One hidden turn or mirror swaps the rows below in pairs. Which row is each named row swapped with?
The rows were stretched afterwards, more along some directions than others.
Q802: [-88,14,-33,-150,-113,-45,93,23,43,-238,-82,-99,111,6,31,-249,-12,-50,-40,237,-190,-88,-72,5,-53]
Q62: [-27,24,25,-225,-77,72,-3,-138,-146,-29,-380,144,135,-4,370,194,-5,254,98,66,-7,-225,-87,-246,63]
Q942: [162,16,162,214,-63,78,-81,156,109,25,138,-59,-203,149,-218,-105,-128,89,328,17,-36,68,67,-46,196]
Q586: [25,-100,-297,-163,36,194,171,86,180,-115,-255,269,141,2,65,-213,176,249,150,399,44,-36,-123,91,211]
Q890: [145,94,229,116,-71,81,-85,103,26,10,58,58,-241,43,-163,-59,-54,173,270,-125,17,120,34,-135,177]
Q241: [-7,-205,-305,359,191,-2,-7,-35,1,20,-110,334,-22,28,152,-303,545,3,76,-38,166,-27,203,147,8]
Q889: [68,-120,-300,-70,5,237,138,111,178,-140,-163,222,106,73,-42,-200,228,198,151,422,47,-67,-83,66,194]
Q523: [98,-153,55,117,-98,249,-224,85,-113,15,41,-45,-77,97,-212,-21,-117,-24,-4,57,2,-44,2,-365,102]
Q284: [-183,-54,206,-276,-231,99,12,135,-135,-339,82,62,88,-37,-33,380,-124,-1,-55,273,-47,-51,-279,-52,-15]
Q358: [-96,52,13,-216,-159,21,74,-13,3,-231,18,-174,118,108,51,-296,-50,-79,94,276,-255,-196,-51,-8,-44]
Q21: [-505,355,36,114,86,165,161,-201,14,-6,355,-93,115,-118,-98,41,-168,-75,141,-46,-209,-28,-8,132,-9]
Q848: [-394,416,162,53,-27,135,79,-201,-28,-40,328,-271,90,-69,-80,92,-320,-176,243,-24,-212,-70,-115,86,143]
Q167: [-4,-187,-252,341,217,33,-101,-57,-15,7,-168,367,17,84,152,-214,558,146,73,-32,165,-62,217,102,-27]
Q507: [-51,-15,-6,-114,-76,-3,90,23,74,-275,-194,-136,131,58,39,-255,-10,-34,-36,233,-176,-137,-147,65,-31]
Q279: [-134,-61,-34,-229,-70,100,-29,-157,-186,-8,-364,86,155,-32,394,223,-44,189,30,42,-55,-304,-40,-272,12]
Q841: [107,-253,-54,232,-4,240,-171,194,38,-43,16,13,-52,132,-310,-110,35,40,-43,124,60,-36,27,-245,119]
Q461: [105,412,71,-289,-190,135,5,48,-114,-92,194,-117,-6,-3,-30,70,-76,-191,67,-144,-181,150,-20,105,78]
Q92: [-116,-84,-68,-203,32,65,3,-173,-116,-23,-374,157,179,-43,465,123,9,215,4,29,-27,-279,-52,-180,-18]
Q79: [-365,326,76,7,-35,165,155,-165,-52,-34,312,-215,162,-54,-90,48,-332,-133,224,90,-131,-72,-96,184,135]
Q93: [-21,233,1,60,68,-63,57,21,239,201,-91,-434,88,92,-96,115,-241,44,101,236,-103,0,25,14,122]
Q266: [-37,-103,-277,344,252,-40,-16,-95,31,120,-8,237,-27,16,87,-319,486,-25,117,-22,156,-40,298,247,-36]
Q844: [-257,61,165,109,76,-237,-82,-99,-197,-203,263,51,60,71,147,72,150,-339,-76,-11,-38,-112,31,233,-251]
Q555: [-177,-70,243,-186,-186,31,-49,107,-139,-316,38,-71,100,24,-45,450,-122,3,-168,258,-84,-103,-231,-71,-100]
Q676: [156,36,137,19,-160,45,-33,94,31,55,69,-14,-232,78,-188,45,-153,124,223,-57,-61,56,42,-170,88]
Q341: [-46,6,-26,-315,-32,40,-27,-102,-173,-119,-364,235,133,0,444,144,21,227,30,16,39,-176,-113,-220,15]
Q734: [-230,45,107,191,98,-221,11,-39,-64,-135,223,24,88,25,111,-18,144,-259,7,54,-54,-89,12,348,-206]
Q964: [51,-123,2,76,-123,260,-160,108,-110,-115,104,15,-110,132,-284,-18,-39,13,-22,84,-20,2,-37,-300,103]
Q553: [125,165,374,-170,-74,-79,-118,124,-179,34,60,-228,-190,-150,-36,188,-176,-69,-32,-158,147,76,-189,-162,235]
Q801: [-396,352,106,-96,-11,87,136,-200,23,-30,292,-162,146,-109,-62,156,-297,-82,173,-57,-154,-9,-172,130,91]
Q716: [-284,33,154,68,68,-177,-33,-98,-150,-118,197,48,85,43,110,83,83,-274,-40,70,-148,-90,-37,252,-256]
Q203: [-395,301,118,-40,-40,181,92,-236,-66,-78,258,-176,77,-45,-64,185,-285,-58,172,-57,-194,-73,-171,63,101]
Q558: [27,-172,-279,294,226,22,-88,-14,40,-45,-190,347,-11,69,213,-281,509,93,131,47,152,-90,134,168,0]
Q175: [-40,-39,-301,-85,93,207,136,39,190,-110,-152,215,108,-29,-5,-215,164,178,149,328,102,-64,-81,71,221]
Q806: [-192,179,141,-45,-36,-187,-77,-30,-128,-271,190,116,22,17,116,72,171,-248,-65,-1,-103,15,-108,224,-220]
Q815: [99,60,260,-101,-27,-104,-97,99,-56,110,113,-305,-144,-127,-29,-1,-210,-30,-20,-175,79,15,-66,-124,138]
Q47: [112,267,22,-227,-133,200,28,135,-106,-132,169,-206,46,49,-124,-11,-23,-194,58,91,-247,-14,40,169,32]
Q974: [-216,114,99,39,22,-193,8,-21,-120,-190,308,7,18,23,28,4,98,-345,8,44,-96,-52,-82,326,-208]
Q655: [4,-235,-319,385,241,-113,1,-146,51,106,-217,261,16,14,129,-260,442,-2,19,-33,204,-60,199,157,-26]
Q662: [-111,-113,155,-277,-232,88,27,168,-35,-345,-39,74,123,3,35,283,-87,24,-137,263,-67,-41,-271,-62,-42]
Q196: [-211,97,142,201,30,-234,-61,-46,-103,-56,294,12,-41,12,-3,124,146,-335,-81,-57,-36,-32,89,216,-238]
Q444: [-97,311,-55,60,121,-100,57,-70,239,276,-100,-398,136,1,-20,91,-202,103,40,76,-141,-33,97,15,103]
Q7: [83,-211,-306,290,221,-49,-33,-12,-5,75,-180,347,38,11,162,-289,506,57,34,24,206,-25,200,160,-21]
Q77: [126,72,146,54,-156,35,5,96,57,33,165,34,-187,73,-149,19,-112,179,361,-35,5,87,63,-127,168]
Q331: [-33,-207,-78,268,37,252,-61,75,-33,73,50,53,-94,-84,-323,-139,31,5,-109,-10,21,14,45,-208,26]
Q147: [-229,56,185,60,-25,-214,-81,-79,-95,-121,190,33,31,33,97,96,44,-269,-92,29,-76,-76,7,178,-202]
Q163: [142,-244,1,198,-100,255,-148,100,-73,32,-3,26,-38,123,-234,-65,-75,45,-35,92,107,-62,12,-293,130]
Q44: [-266,31,159,141,95,-182,-76,-62,-94,-161,233,-12,39,-3,70,71,45,-304,-124,-65,-42,-53,-25,279,-235]
Q117: [-2,418,25,-262,-141,198,64,34,-104,-174,210,-142,-6,28,-43,-51,32,-121,118,-71,-249,46,87,165,39]
Q513: [67,-27,-305,-111,54,136,160,42,106,-82,-115,201,39,-2,14,-209,225,207,202,309,120,-43,-89,90,234]
Q190: [68,413,18,-223,-136,146,61,106,-50,-117,168,-202,-3,14,-92,17,-89,-235,68,-17,-226,96,-4,152,15]
Q797: [-185,-64,187,-201,-210,58,-26,93,-6,-306,24,1,106,-24,-100,355,-158,-23,-196,212,-47,-42,-250,-134,-74]
Q271: [2,22,39,-227,-171,43,72,130,-67,-298,-19,-198,93,83,15,-210,-72,-126,85,369,-184,-170,-109,36,-10]
Q182: [25,-73,-337,347,241,-69,-19,-93,135,91,-140,346,-16,16,84,-321,473,65,22,-89,208,64,207,148,27]
Q585: [5,-151,-362,228,168,-5,2,-91,81,81,-157,263,36,31,217,-327,427,8,76,25,161,-63,238,183,8]

Q890 swaps with Q190
Q279 swaps with Q358
Q806 swaps with Q558
Q841 swaps with Q801
Q513 swaps with Q555
Q79 swaps with Q163
Q77 swaps with Q47

